In the data rows, 128 means zero.
Here are some points, each followed by its number:
[ 91 101 141 116 126 102  96 131 135 152 152 123  96 110 160 149 132 129
 151 132 117 143 100 135 113 107 149  89 148 141  90 135] 0
[ 85 136 114 136 105 146 116  93 127 107 146 103 142 143 150 149 111 142
 134 118 120 122 126 116 127 133 140 119 117 132 139 135] 1
[137 201 125 111  67 147 114 163 120 138 148 104 131 135  93 152 123  84
 136 107 177 123 128 116 118 109 113 164 101 107 103 148] 2
[130 137 111  88 128 107  99 143 160 179 158 150 117 118 123  88 155 118
 135  95 146 116 119 129 156 127 101 154 145 157  88 104] 3
[145  82 147 123 143  98 110 132 136 135 125 116  98 137 132 137 172 127
 115 146 123 135 125 144 103 123 119  91 150 134 116 120] 4
[138 167 141 122 123 140 139 175 110 147 113 142 161 138 117 139 109 103
 149 106 177 140 135 130 121 131 127 145 105 124 134 143] 5
[200 114 145 111 125 133 118 131 151 193 118 136 141 135 106 132  98 120
 108 149  77 110 151 139 162 116 121 129  99 151 147 144] 6
[147 172 112 117 125 147 143 150 104 124 129 114 131 186  94 152 146 111
  93 133 149 164 130 166 177 145 107 116 109 114 143 156] 7
[133 139 147 171 139 144 162 118  95 119  99 136 143 121 131 157  64 147
 143 172 110 139 146 135 126 112 154 135 118 118 167 156] 8
[118  87 142 156 153 100 156 111  83  90  99 135  77  90 139 151 111 161
 149 153  76 137 103 125 111 101 170 101 163 119 124 160] 9
[125 125 154 134 141 114 121 127 110 130 106 152 126  85 130 113 109 153
 122 139  83 141 113  94 108 150 159 136 123 146 128 117] 10
[113 132 123 129 120 127 120 114 100  89 132 118 134 186 127 136 153 136
 134 122 166 112 140 128 135 120 128 136 119 127 133 109] 11
[110 152 110 116  94 139 108 128 165 150 171 101 107 104 124 127 135 106
 122 125 117 139 107 126 121 114 113 122 136 109  96 139] 12
[127 182 118 149 110 153 154 137 121 153 141 122 133 116 106 126 107 111
 132 137 122 124 133  99 135 125 102 193 123 110 143 122] 13
[ 94 177 113 139  73 173 124 134 148 130 148 106 151 106 132 141 102  90
 118 126 165 136 138 125 116 150 110 141 101 107 124 127] 14
[158 132 138 108 136 112 107 110 144 145 125 143 144 113 125 112  90 163
 152 101  88 100 120 105 127 100 155 145 125 156 126 154] 15
[138 154 157 131 129 105 107 113  63  90 113 125 118 161  97 141 138 163
  98 165  88 132 124  92 130 129 166 159 105 140 140 108] 16
[183 115 133 156 165 143 174 140 112 160  92 146 136 145 111 142  98 135
 108 175  93 157 160 168 173 133 114 117 122 124 176 146] 17
[134 173 151 187 158 138 194 133  58 158 107 150 137 141 107 129  86 160
 151 165  95 146 144  86 143 131 126 202 125 123 191 117] 18
[ 80 127 120 115 105 139  98 101 156  80 154 104 131 117 160 135 123 123
 135 136 127 116 104 128 102  96 166 105 125 106 102 139] 19
[113  88 148 120 154 112  96  87 148  72 132 113 129 134 149 122 147 141
 102 170  88 103 102 127  99 111 173  99 131 126 140 128] 20
[131 121 130 120 146 141 137 149 159 138 121 160 156 128 144  99 116  99
 144 144 167 125 141 164 128 104 134 129 124 111 126 120] 21
[187 123 141 130 161 108 157 142 123 150 114 145 104 137  96  89 166 137
 131 155  87 131 138 108 128  86 125 175 141  93 127  94] 22
[145  74  99 128 128 132 163 120 170 120 129 111  81  83 132 112 162 105
 124 128  92 115 123 138 123 104 108 105 164  82 108 128] 23
[140 113 142 144 159 137 160 136 130 139 105 141 165 117 148 139  79 137
 166 110 126 114 128 123 116 123 140 124 131 139 168 169] 24
[ 81 190 123 131  82 153  96 153 157 132 170  90 137 116 128 144 152  78
 113 115 214 150 115 131  77 159  87 130 125 107 110 126] 25
[157  85 131 111 160 112 143 160 156 204 115 169 105  92 140 103 120 135
 150 119  91 168 122 152 145 124 128  87 147 141  99 136] 26
[133 136  96  83 136 136 113 113 155 104 140 143 154 162 127  97 131 124
 105 131 131 101 135 157 195 115 145 143 111 135 116 118] 27
[ 69 156 140 154 143 137 139 122  94  14 123 105 159 161 146 137 152 125
 140 138 199 118 106 114  64 119 160 138 129  84 151 132] 28
[ 69 145 124 112 118 146  86 108 151 103 149 120 170 131 162 131 112 123
 114 113 160 128 109 139 125 168 148  99 103 152 138 139] 29
[141 172 110 115 118 149 139 147 101 121 131 111 128 190  92 153 149 111
  89 133 146 164 130 164 180 149 106 115 107 116 142 151] 30
[118 130 131 136 136 115 111 132 139 119 141 108 113 104 126 130 150 137
 105 111 138 154 102 131  94 170 101  96 155 141 126 143] 31
[193 144 182 110 201  87 112 140 139 145  99 181 129  89  97  77 100 168
 115 178  52 148  91 123 107  88 184 147 138 135 133 159] 32
[136 140 133 122 115 116 105 117 132  86 143 104 110 136 113 112 178 119
 119 146 131  98 124  98  94  88 134 171 133  92 108  92] 33
[156 113 131  79  70 115  68 108 136  99 138  99  99 149 103 125 182 111
  83 140 100  97 135 110 130 110 147 124  91 122  79  85] 34
[ 94  99 129 129 130 127 114 101 152  78 127 122 139  95 161 112 127 137
 138 122 124 109 116 116  87 123 163 104 131 117 118 121] 35
[ 89 141 116 146 103 153 130  94 113 106 135 105 146 142 146 154 100 144
 139 123 118 123 135 114 134 135 142 123 109 128 147 134] 36
[122 127 105 138 154 147 148  94 152 118 134 125 135 128 143 123  98 153
 125 139  87 139 116 156 158 115 136 104 144 117 155 171] 37
[ 83 101 134 126 123 121 105 101 150  67 130 121 138  94 166 112 129 138
 146 115 137 104 111 107  70 120 169 110 132 118 108 115] 38
[144 143 144 126 107 138 100 115 135 109 119 117 158 124 114 121 125 119
  94 135 130  97 140  99 103 156 126 154  96 140 147 110] 39
[119 145 121 126 121 128 122 117 129  99 139 109 129 138 127 127 135 149
 146 104 132 135 120 121 110 112 136 117 132 111 118 140] 40
[107 156 124 152 126 140 141 107 100  79 129 115 118 141 123 142 118 147
 119 163 116 150 121 129 128 110 154 127 124  95 137 138] 41
[130 133 131 135  92 124 126 123 102 105 126 111  90 119 108 131 159 119
 108 153 115 126 138 103 116 120 126 151 121 101 104  88] 42
[ 75 162 108 105 141 114 102 140 159 143 180 120 102  92 141 119 151 116
 123 104 148 153  61 139 126 144 112 118 175 138  97 163] 43
[111 130 121 128 121 126 117 111 101  83 135 116 131 185 129 131 156 138
 132 118 161 109 131 124 131 116 129 135 123 131 131 112] 44
[149 153 129 141  95 125 122 146 121 178 131 125 118  99 106 134 121 126
 134  87 149 127 143 100 116 161  76 160 133 155 121 123] 45
[118 152 116 138 132 155 154 140 138 168 150 124 157 138 131 112 120 119
 139 105 134 122 130 102 143 150  87 163 129 135 157 117] 46
[128 120 142 126 108 125 116 153 141 190 133 138  98  83 129 132 126  96
 110 146 132 148 127 136 124 151 102 117 130 145 105 116] 47
[187 113 141 159 107 129 161 131  85 152  81 145 106 118 100 156  85 127
 131 169 120 114 185 141 153 109 115 153 118 132 136 126] 48
[147  87 163 101  97  99  86 128 115 112  92 153 129 104 129 110 137 127
 126 123 134  90 151  95  95 137 168 134  92 158  89  68] 49
[159 137 135 124 107 145 130 131 154 163 121 132 153  99 118 112  98 118
 134 125  99 106 151  98 120 121 132 159 100 123 132 112] 50
[124  88 120 133 137 130 148 139 145 139 114 150 119 106 150 121 120 120
 146 128 146 146 142 168 130 127 125  87 140 121 112 126] 51
[203 144 121 131 133 141 151 120 125 170 117 127 107 129  80 126 107 154
  84 152  26 159 133 130 183 134 111 128 116 126 155 157] 52
[153  84 141  94 157  90  96 122 174 210 139 171 140 113 157 109  85 141
 185 102 120  73 126 138 150  76 140 138 151 194 113 150] 53
[113 127 131 187  95 156 166 111  83 123 108 109 114 109 129 168  96 126
 124 160 118 136 161 114 123 154 111 135 116 118 162 119] 54
[ 92 119 147 143 124 131 131 126 117  70 116 132 122  97 138 104 148 115
 115 162 127 129 121 100  79 137 161 134 114  92 118  79] 55
[152 132 167 140 170 106 126 130  98  96 108 136 134 157 115 131 133 148
 125 178 117 128 126 125 105  92 161 148 127 115 151 127] 56
[120 143 117 129 123 126 122 114 132 102 142 109 122 140 125 127 136 152
 137 108 122 139 115 121 108 110 134 118 139 110 118 145] 57
[165 134 134 137  84 151 138 141 139 173 115 126 149 103 110 125 102 108
 131 109 123 107 167  91 116 150 102 158  93 131 139 106] 58
[166 102 147 109 175  92 120 134 148 192 118 183 119  87 137 101  85 151
 160 133  96 112 115 143 152  89 144 140 158 176 115 155] 59
[ 82 131 108 111 124 145  94  99 169  73 160  92 168 158 157 141 137 116
 113 122 156 103 115 140 116 131 143 106 123 123 137 142] 60
[159 134 134 147 117 138 158 146 107 152 103 134 144 110 114 149  87 128
 153  97 137 116 149 111 125 140 113 145 120 141 150 153] 61
[ 55 120 133 101 120 112  82 118 125  97 163 126 138 161 174 132 143 120
 163 116 184 104 105 131 121 103 165 110 123 145  96 114] 62
[122 132 111 140 151 126 132 109 152 124 151 113  93 110 123 125 134 154
 100 143  80 169  89 148 131 130 116  90 168 115 129 170] 63
[132 143 139 140 170 147 163 125 122  91 121 117 169 168 124 115 136 137
 125 135 103 127 111 104 114 130 148 136 113  96 188 139] 64
[160 128 120 148  70 162 166 142  95 153  92 135 115  93 106 155  84 103
 118 150 115 124 187 127 168 148 113 152  89 123 123 102] 65
[110  82 133 188 106 146 187 118  53  68  79 106 130 150 139 174 131 130
 151 113 155 112 171 102  99 167 119 111 114 114 168 104] 66
[130 171 127 122 188 139 150 140 126 111 138 129 144 150 121 125 118 142
 123 149  90 170  84 153 154 109 156 118 133  99 163 186] 67
[115 147 116 127 114 144 116 136 158 137 147 119 144 125 132 126 131 106
 116 114 175 134 129 146 119 154  93 120 129 130 128 132] 68
[160 160 145 125 154 122 131 163 113 109 100 155 169 148 108 119 120 126
 133 131 184 131 148 145 118 121 139 161 117 124 139 127] 69
[133 177 150 184 154 137 189 136  63 162 111 151 136 138 108 129  87 156
 152 162 102 146 141  88 140 133 121 201 126 125 185 118] 70
[113 137 119  89 122 136  86 155 215 156 167 118 157 100 143  86 166  90
 117  82 162 135 102 126  84 155 102 107 130 122 100 115] 71
[120 117 125 147 103 162 146 119 111 130 105 125 151 135 139 161  81 130
 119 135 120 149 161 147 150 164 137  86  90 138 154 139] 72
[147 117 129 137 155 126 135 123 136 101 111 140 145 135 129 109 132 141
 129 129 147 116 141 137 117 115 130 139 139 119 142 123] 73
[122 128 131 135 128 125 143 144 154 120 148  94  93  98 119 126 170  93
 129 139 116 134  98 112  73 104 116 123 156  72 112 135] 74
[113 167 131 138  99 133 120 139 100  95 132 104 159 150 118 137 144 129
 149  85 175 115 140  77  86 142 125 168 108 120 131 100] 75
[116 103 121 134 122 109 113 103 115  48 128  93  68 118 115 138 193 130
  72 174  93 136 107 126 102 125 139 106 152  92  98 106] 76
[152 129 143 105 147 121 133 161 103 161  93 194 165 166 124  97 115 123
 146 131 175 121 169 146 174 125 144 163  92 156 125  84] 77
[117 167 111  98 112 152  93 112 146 106 152 104 156 164 121 135 134 121
  80 131 118 146 116 153 164 153 136 105  91 130 137 145] 78
[154 111 145 129 149 102 124 114 125 114 113 142 108 107 116 107 128 153
 128 144  84 115 121 106 109  97 152 142 141 126 120 125] 79
[104 143 104  92  76 134  83 119 162 131 168 113 111 118 131 116 149  95
 116 116 147 110 121 132 141 113 120 131 117 124  77 111] 80
[159  94 128  93 202  89 124 130 154 108 129 141 123 169 127  93 183 146
 133 117 115 114  92 149 130  85 140 112 168 121 130 150] 81
[149 119 128 133 150 127 135 126 139 108 113 141 147 137 131 105 133 138
 134 126 151 111 143 136 119 115 125 144 137 120 138 118] 82
[ 74 161 106 105 134 116 101 140 161 137 179 119 109  96 144 119 150 113
 126  95 162 146  64 139 121 142 107 119 174 139  94 164] 83
[ 59 153 136 121  93 131 106 153 123 118 146 120 151  97 150 129 141  97
 145  72 198 122 103  82  72 184 124 136 115 145 107 104] 84
[114  82  91 110  86 132 122 102 128 121 136 115 110 151 139 139 151 117
 121 105 132  95 156 135 175 141 110 111 119 145 104  92] 85
[ 94  72 133 163 108 133 134  94 107  82 102 114 125 111 162 161 115 135
 125 138 140 112 152 129 106 162 135  88 125 142 141 112] 86
[167  96 136 141 131 132 155 135 122 123  96 125 127 131 112 142 131 118
 114 131 113 120 143 127 113 137 119 115 126 117 149 135] 87
[ 60 163  93 126  77 143  99 110 169 121 206  58 106 128 140 135 183 105
 128  92 141 128  96  91  89 127  91 132 150  93  96 116] 88
[148 131 106 135 160 139 182 133 130 138 110 153  98  82 112 107 106 145
 111 147  59 169 108 146 171 125 134 119 153 103 129 161] 89
[161 121 137 143 117 132 155 141 107 148  97 134 137 104 117 147  92 130
 148 104 125 112 146 113 124 144 117 138 122 145 145 148] 90
[169 104 144 111 175  95 124 134 149 194 115 181 121  90 133 101  82 152
 155 137  90 115 115 144 153  88 141 139 157 172 117 160] 91
[207 100 162 130 144  68 128 140  65 168  89 159  52 117  78 128 146 169
 113 155  62 138 139 111 151 118 125 150 145 162 106 106] 92
[152 107 133 129 117 124 106 100 110  79 103 103 103 137 115 174 124 140
  77 182  91 144 137 173 140 121 157  74 116 124 129 157] 93
[163 165 137 113 100 113 104 142 125 191 152 114 100 131  88 129 149 133
 121 112  82 143 119  81 125 125 107 161 120 136 108 118] 94
[126 112 128 118 134 125 142 149 109 128 117 139 140 155 139 143 123 120
 163 101 160 118 134 140 144 122 134 116 120 137 129 137] 95
[143 128 119 152 135 162 172 135 107 125  82 165 171 116 128 134  55 137
 129 136 124 140 171 151 171 159 141 131  96 133 163 132] 96
[108  76 133 117 167  98 130 115 129 134 122 156 111 121 163 112 130 156
 153 133  98 136 114 142 142 111 166  94 152 144 111 123] 97
[131 131 124 132 128 143 147 141 143 115 125 123 149 114 128 114 134 106
 137  99 153 109 127 109 100 137 113 143 127 111 140 128] 98
[131 162 133 113 107 131  96 125 138 170 140 134 167 130 125 130  95 129
 137 100 150  98 139 108 141 143 118 167 107 176 138 130] 99
[158 119 120 107 100 146 138 145 133 141 109 133 123 112 108 128 118 107
 101 143  89 144 155 140 165 140 140 111  90 115 107 108] 100
[107  78 135 119 162 102 132 120 128 143 127 152 108 117 162 117 125 152
 153 136  94 140 115 141 145 110 163  91 147 144 112 122] 101
[ 91 165 102 125 156 131 124 119 175 117 176 119 127 118 139  95 146 132
 135 118 143 139  87 136 117 106 116 138 170 103 120 149] 102
[132 106 142 171 163 126 156 108 113 111 114 108 127 137 140 165 107 155
 131 157 107 142 130 148 112 128 129  95 149 125 175 167] 103
[123  97 127 152 100 139 142  99 108  91 109 108 125 137 129 144 130 131
 117 134 125 107 158 112 116 154 122 115 110 126 144 103] 104
[162 164 142 105 103 109  99 143 126 186 152 112 105 135  85 125 151 132
 118 109  80 141 116  80 124 125 108 163 117 137 114 118] 105
[137 139 114 109 127 115 102 115 160 156 171  99  84 124 112 129 154 138
 110 131  70 145  92 128 137 103 115 115 156 119 105 153] 106
[ 83 138 113 138  98 151 121  92 124 102 147  98 141 142 149 152 111 141
 135 118 120 124 127 116 129 134 139 115 114 127 138 137] 107
[166 124 114 145 143 162 170 119 151 191 119 133 155 127 130 136  62 147
 144 123  65 142 146 142 167 118 117 112 121 130 171 173] 108
[163 130 136  98 164  95 130 160 120 172 130 156 114 144 115 120 133 141
 163 110 113 133 109 133 152  80 143 144 149 140 108 150] 109
[123  88 119 133 140 131 147 138 146 136 113 146 121 107 150 123 122 120
 141 130 149 146 141 172 133 131 122  83 143 122 114 129] 110
[188 152 119  98 168 103 119 148 158 157 134 148 114 113  92 100 131 138
 122 109 106 129  99 147 148  96 114 147 164 134 114 179] 111
[168  89 172 120 158 131 130 136 140  77  75 152 154 121 121  89 143 115
  78 197 104 132 142 136  91 139 177 105  87  96 148  87] 112
[125  93 138 113 153  89 118 141  96 143 112 166 105 156 136 123 154 148
 146 122 147 143 132 149 147 128 137 116 143 159 104 101] 113
[ 75 129 129 117 103 120  69 121 131  76 161  83 119 165 148 165 184  99
  96 146 198 134 109 158  94 136 125  87 132 127 103 124] 114
[123  41 107 151  91 128 154  87  82  93  79 141 103 131 147 146 124 142
 127 126 134  88 192 132 165 155 125 112 118 154 120  72] 115
[167  92 139 124  94 115 124 126 111 153  87 162 110  86 116 120 102 128
 128 124 123  94 170 115 140 140 126 146 109 163 104  94] 116
[179 146 150 127 157 108 151 163  82 136  78 174 147 129  94 108 119 149
 135 105 142 134 141 112 135 153 133 167 117 150 144 122] 117
[135 136 111  91 126 109 102 143 164 190 160 149 112 117 123  88 154 117
 134  93 137 123 116 127 154 128  98 151 145 153  89 107] 118
[137 166 141 123 120 141 137 175 108 145 116 145 161 143 116 139 109 102
 149 105 183 138 136 129 123 132 127 148 104 126 133 140] 119
[ 91 123 134 139 109 131 135 134  88 101 131 112  94 151 130 144 171 116
 120 166 119 160 129 121 121 120 149 114 114  87 107  83] 120
[105 112 115 122  98 155 136 141 126 125 120 133 147 158 155 140 125  94
 153 130 186 128 169 163 147 112 137 107  95 108 113 101] 121
[110 134 134 121 187 105 128 161 152 156 143 149 131 109 139 106 147 118
 129 115 165 153  81 151 114 156 102 115 174 151 134 154] 122
[ 85 114 123 131 103 125 127 118 113 113 135 130 120 120 146 113 144 134
 151 101 141 116 134  91 113 143 135 137 121 128 106  78] 123
[168  96 140 125 103 114 127 127 111 160  86 166 114  83 115 116  97 131
 132 125 118  96 167 116 143 138 127 150 112 166 109 100] 124
[121 120  99 129 118 166 163 153 146 198 120 162 173 137 158 131  76 104
 167  89 187 134 175 175 187 151  94 115 109 153 138 132] 125
[ 80 113 125 131 102 129  87  90 151 117 153 103 138 104 163 159  97 126
 135 119 136  93 115 123 106 132 138 110 134 160 124 150] 126
[129 124 119 137 106 133 174 158  95 147 129 110 108 161 117 142 166 108
 171  95 132 135 141  98 124 108 112 140 125  88 118  99] 127
[129 117 123 130 127 114 146 121  90 130 115 138 108 117 113 117 136 156
 123 102  75 122 115  78 145 162 131 146 130 150 130 110] 128
[111  86 133 184 102 144 186 121  54  62  80 105 132 156 138 173 135 126
 155 108 164 107 174  98  96 161 123 117 107 111 166  99] 129
[ 94 125 136 123 146 123 143 162 109 119 122 144 118 127 139 125 152  99
 137 144 161 150 113 147 125 131 141 116 131 111 115 114] 130
[115  92 142 156 142 107 155 110  80  87  97 133  79  90 136 157 105 157
 144 157  74 137 107 122 113 105 173 101 153 119 124 159] 131
[124 125 113 117 132 114 121 118 126 131 153 124 118 174 130 117 161 134
 151 107 154 103 131 129 149 101 107 146 144 134 119 114] 132
[134 129 135 139 149 104 120  98 125  91 130 129  90  91 119 117 117 169
 134 155  66 125  94 112 102  80 163 138 162 111 114 155] 133
[162 140 138 129 114 142 135 133 150 166 120 133 150  95 118 113  94 119
 140 130  95 110 150 100 122 117 132 164 103 120 137 120] 134
[130 156 126  99 119 144 128 162 133 177 132 148 165 145 130 137  94  96
 155 104 159 125 129 147 165 121 132 136 101 144 126 156] 135
[ 83 115 120 137 101 130 130 115 112 106 132 130 123 122 149 115 142 135
 149 106 141 117 131  90 108 140 138 136 122 124 108  79] 136
[106 115 109 149 106 142 140 109 109  99 126 104  92 130 129 156 143 125
  89 155 125 157 135 160 148 157 106  87 135 116 128 129] 137
[209  95 167 134 148  69 131 138  59 161  81 163  58 121  78 132 143 173
 111 163  62 138 144 111 149 119 132 148 141 165 113 104] 138
Which five points above are nearest to each new point? Their numbers follow each, nearest first.
[167 151 115 146 130 163 171 140 144 189 113 148 148  92 117 124  53 143
 145 111 100 154 147 144 162 136 103 129 124 133 155 174] 108 61 90 96 24
[162 159 143 129 153 123 133 161 112 106  97 152 166 143 108 122 121 123
 129 134 186 132 150 150 120 126 134 159 119 122 138 127] 69 5 119 82 73
[151 131  93 132 105 162 156 123 130 156 125 125 115 135 114 141 111 128
 102 130 106 150 154 156 194 146  94 115 118 123 136 137] 100 72 7 30 137
[ 74 115 125 136 105 133  87  88 151 110 155  98 141 106 166 161 100 129
 136 119 136  95 112 120  99 134 139 109 136 155 131 151] 126 1 107 19 29
[145 126 103 137 154 136 182 129 125 133 111 152  87  82 112 106 113 144
 110 150  58 165 113 144 172 127 132 122 154  99 125 149] 89 63 37 52 79
[111 159 138 123 145 117  98 133 170 126 184  74 111 136 119 121 196 123
 106 136 102 162  73 104  64 116 114 116 157  85 124 135] 74 106 102 12 31
[130 181 119 148 110 149 151 135 122 148 144 116 130 117 106 126 114 112
 131 136 120 122 135  95 135 123 102 194 122 108 143 120] 13 46 134 50 58
[116  89 157 117 106 107  73 142 137 146 132 106 128 133 150 168 157 100
 119 120 170 132 134 142  83 157 122  74 116 160 111 115] 4 31 114 0 68
[152 182 133 109 102 151  96 140 143 157 136 128 169 138 103 130 102 102
  89 133 148 126 140 136 151 158 111 148  86 153 145 140] 99 39 135 68 78
[134 106 138 170 165 128 152 104 118 115 118 106 125 139 139 167 105 157
 126 162  99 146 127 152 120 126 129  90 151 126 177 174] 103 37 8 87 41
[ 80 173 107 101 107 130  88 132 174  88 199  66 126 142 122 101 223  89
 107 103 162 118  89  90  78 130 102 153 139  81  97  89] 88 33 25 80 71
[114  84  92 113  90 136 124 102 131 113 136 108 114 155 140 139 154 116
 116 105 132  96 154 133 170 142 112 109 119 141 108  96] 85 104 132 11 44
[176 138 124 129 195 122 162 147 142 204 113 184 124 124 112 103  89 145
 118 160 101 173 129 192 200 125 107 127 155 151 154 170] 17 89 91 108 26
[159 132 113 143 145 163 168 120 157 186 126 130 156 131 132 135  69 145
 143 125  70 148 141 144 166 115 119 110 122 122 170 179] 108 37 17 24 6
[158  91 128  95 193  91 126 131 151 116 129 142 120 163 127  95 180 145
 134 114 114 117  96 145 131  90 139 112 166 123 126 147] 81 109 4 97 73
[116 131 109 140 152 127 131 106 152 121 153 112  94 108 127 125 132 154
 103 141  81 166  88 151 132 132 114  89 172 116 129 171] 63 37 106 31 57
[140 128 119 148 134 162 168 132 107 116  82 161 174 122 129 132  62 136
 130 132 125 135 166 149 166 156 144 130  94 133 163 132] 96 72 8 90 61
[151 104 159 116 138  99 120 136 101 146 104 160 112 122 127 131 105 146
 152 154  94 125 133 125 135  88 174 128 119 143 105 123] 79 101 10 97 109
[ 57 118 130  95 114 120  80 123 131 106 160 132 143 165 175 130 142 113
 157 115 189 107 109 138 124 104 162 108 116 147  94 111] 62 19 60 29 44
[104 131 140 121 117 133  88 114 164 105 157  93 132 127 140 138 145 107
 108 151 122 122 101 126  82 115 139 106 124 109 127 139] 19 60 57 12 40
[120 117 141 124 110 124 112 147 144 180 138 131  97  82 131 130 131  99
 110 148 126 150 122 133 118 150 107 112 132 143 103 114] 47 12 31 68 0
[ 86 134 109 112 129 142  93  99 168  76 161  93 170 158 153 140 136 120
 113 121 152 104 113 143 121 131 141 107 125 127 139 146] 60 29 1 19 107
[118 138 130 133 137 117 104 134 143 120 146 106 119 113 124 131 153 135
 100 110 141 157  99 130  93 170 102  96 154 140 126 146] 31 68 57 122 40
[142 197 129 111  72 142 111 163 121 144 145 108 130 132  94 157 117  86
 133 112 168 127 126 121 121 109 116 158 101 112 104 154] 2 119 5 14 13
[142 140 145 126 108 138 100 115 136 105 119 118 158 123 117 120 125 117
  97 134 132  98 138 103 102 153 129 150  95 138 148 112] 39 98 50 104 82
[157 136 138 109 135 111 104 115 145 151 130 144 142 112 122 108  94 161
 149 100  88 107 116 101 125 101 151 144 126 157 122 152] 15 79 134 50 10
[175 144 147 127 159 114 151 165  91 129  80 172 151 129  97 102 121 146
 132 103 149 133 137 116 128 151 128 162 123 148 145 124] 117 69 90 61 82
[161  87 130 109 154 113 148 161 157 210 117 166 100  91 133 103 119 133
 148 119  87 169 125 155 149 120 123  84 146 137  97 135] 26 51 91 59 101
[ 89 191 126 128  83 152  97 159 153 133 169  87 141 117 128 142 155  76
 115 113 214 150 119 127  76 159  86 135 121 107 110 122] 25 14 68 84 2
[ 95 151  95 134 134 163 160 138 143 149 150 131 117 134 144 132 112 118
 132 153 115 188 117 173 173 107 129  99 132  86 119 151] 37 67 110 51 63
[160 158 144 128 153 120 132 162 106 105  97 158 162 141 109 123 115 124
 131 139 186 132 149 150 123 120 142 159 117 123 136 129] 69 119 5 82 73
[ 89  99 115 135 172 134 132 107 165 165 142 146 126  91 175 139  76 135
 126 163 101 145 104 187 170 131 130  82 166 160 145 181] 37 101 110 63 97
[114 129 137  94 128  97  77 122 168 164 160 142 125  88 141  99 119 144
 156  88 107 108  85  95 103 112 145 133 145 166  90 141] 15 0 118 3 12
[116 123 109 132  89 137 146 132 117 106 119 135  89 102 126 119 137 114
 131 139 139 144 148 137 131 110 133 127 124  87  80  95] 42 120 130 136 123
[122  99 127 161  97 145 145  98 100  90 104 109 128 138 128 150 123 133
 113 138 125 109 158 113 114 158 121 116 112 129 152 107] 104 86 54 36 87
[127 140 149 170 137 145 159 120  95 113 104 132 145 124 134 155  69 145
 147 169 116 134 144 132 120 110 156 137 117 115 167 152] 8 103 41 24 54
[143 144 143 127 105 141  97 117 139 104 123 115 159 126 118 122 125 114
  96 132 138 101 137 106 102 150 127 146  91 134 146 115] 39 98 104 50 82
[ 90  96 140 120 127 106 103 125 127 142 145 125 100 110 161 149 129 132
 150 135 111 142 103 133 111 110 156  89 145 142  95 133] 0 101 97 4 19
[192 142 125 130 132 140 146 115 115 162 115 126 113 141  86 130 109 154
  87 154  33 150 138 125 183 132 120 131 110 132 158 147] 52 6 17 108 89
[147 130 140 110 122 116 111 139 102 128 110 143 139 142 119 149 108 118
 132 128 160  93 135 139 148 115 140 144 116 163 124 146] 95 119 135 5 69
[136 113 140 145 157 140 158 132 128 139 106 141 168 123 152 142  77 138
 167 106 130 111 128 124 117 124 139 122 130 142 171 170] 24 90 61 95 8
[113 167 111 101 117 153  95 110 146 101 149 106 158 168 124 136 129 123
  80 140 116 148 118 153 161 145 141 106  93 127 143 146] 78 29 30 60 1
[111 129 139 148 145 150 134 140 155 161 122 147 163  80 159 139  55 119
 144 134 143 141 125 152 115 150 127 107 129 150 155 169] 24 110 51 90 61
[114 159 114 136 130 155 151 141 145 166 159 117 156 145 130 118 125 113
 138 108 141 123 131 103 140 146  85 166 127 129 157 117] 46 13 98 68 99
[141 152 158 132 127 103 112 114  56  96 108 130 117 159  98 145 131 162
 103 167  88 130 131  94 136 125 167 163 101 143 138 106] 16 56 41 42 128
[119 118  98 129 116 164 162 156 147 204 120 168 167 134 157 130  77 104
 170  87 191 137 177 176 187 152  92 117 113 154 132 126] 125 135 121 95 21
[108 115 108 147 105 143 137 107 112  96 127 102  90 129 128 152 149 123
  84 156 128 156 134 159 145 158 107  87 135 114 126 126] 137 104 120 93 41
[136 147 112 130 156 138 138 123 142 133 122 153 131 112 129 122  83 148
 119 146 122 161 120 182 168 120 133 108 144 133 136 181] 37 89 67 110 63
[143 121 134 132 129 103 108 134 127 137 121 139 119 110 126 131 126 145
 132 100 163 127 128 134 108 144 105 125 152 162 113 137] 31 45 82 68 73
[ 94 129 136 135 108 131 132 137  93 102 132 109  96 150 129 146 171 112
 116 169 117 165 128 120 118 121 150 114 110  83 106  86] 120 42 41 130 55
[137 130 127 127 128 140 142 143 143 115 121 126 152 119 125 114 137 105
 138 101 156 104 130 115 104 136 114 145 125 114 139 126] 98 82 73 68 40
[112 132 134 123 184 107 127 160 154 161 143 148 128 105 138 110 142 115
 130 116 166 149  85 155 114 156  99 116 174 152 136 158] 122 31 43 83 68
[163 128 138 109 143 111 110 111 143 147 120 148 146 111 126 110  87 165
 152 103  85 102 121 107 130  98 158 144 126 159 128 156] 15 79 91 59 134
[155  84 139  89 156  93  93 122 179 210 139 171 143 109 158 108  84 136
 183 102 124  69 130 143 154  79 137 138 148 195 113 149] 53 59 91 15 109
[113 134 133 125 182 105 127 160 154 159 144 150 130 111 137 109 146 114
 129 115 169 151  85 154 110 156  97 122 175 148 138 156] 122 31 43 83 68
[122 127 134 135 131 124 141 146 153 119 147  94  93  96 122 127 171  95
 129 141 116 136  95 112  69 103 118 121 159  72 112 137] 74 23 12 57 33
[ 60 159  96 127  86 139 102 110 165 121 203  65 103 123 145 132 178 110
 136  96 136 128  91  92  92 120  98 132 152  94  98 117] 88 12 80 102 83
[131 123 135 144 150 104 124  94 121  83 127 129  88  91 125 117 118 173
 130 156  65 130  94 111 101  83 166 131 161 108 115 151] 133 79 9 131 57
[118 125 109 133  84 142 143 135 116 106 120 131  89 102 123 121 137 111
 132 137 143 140 148 136 133 108 131 126 122  85  78  96] 42 120 130 136 123
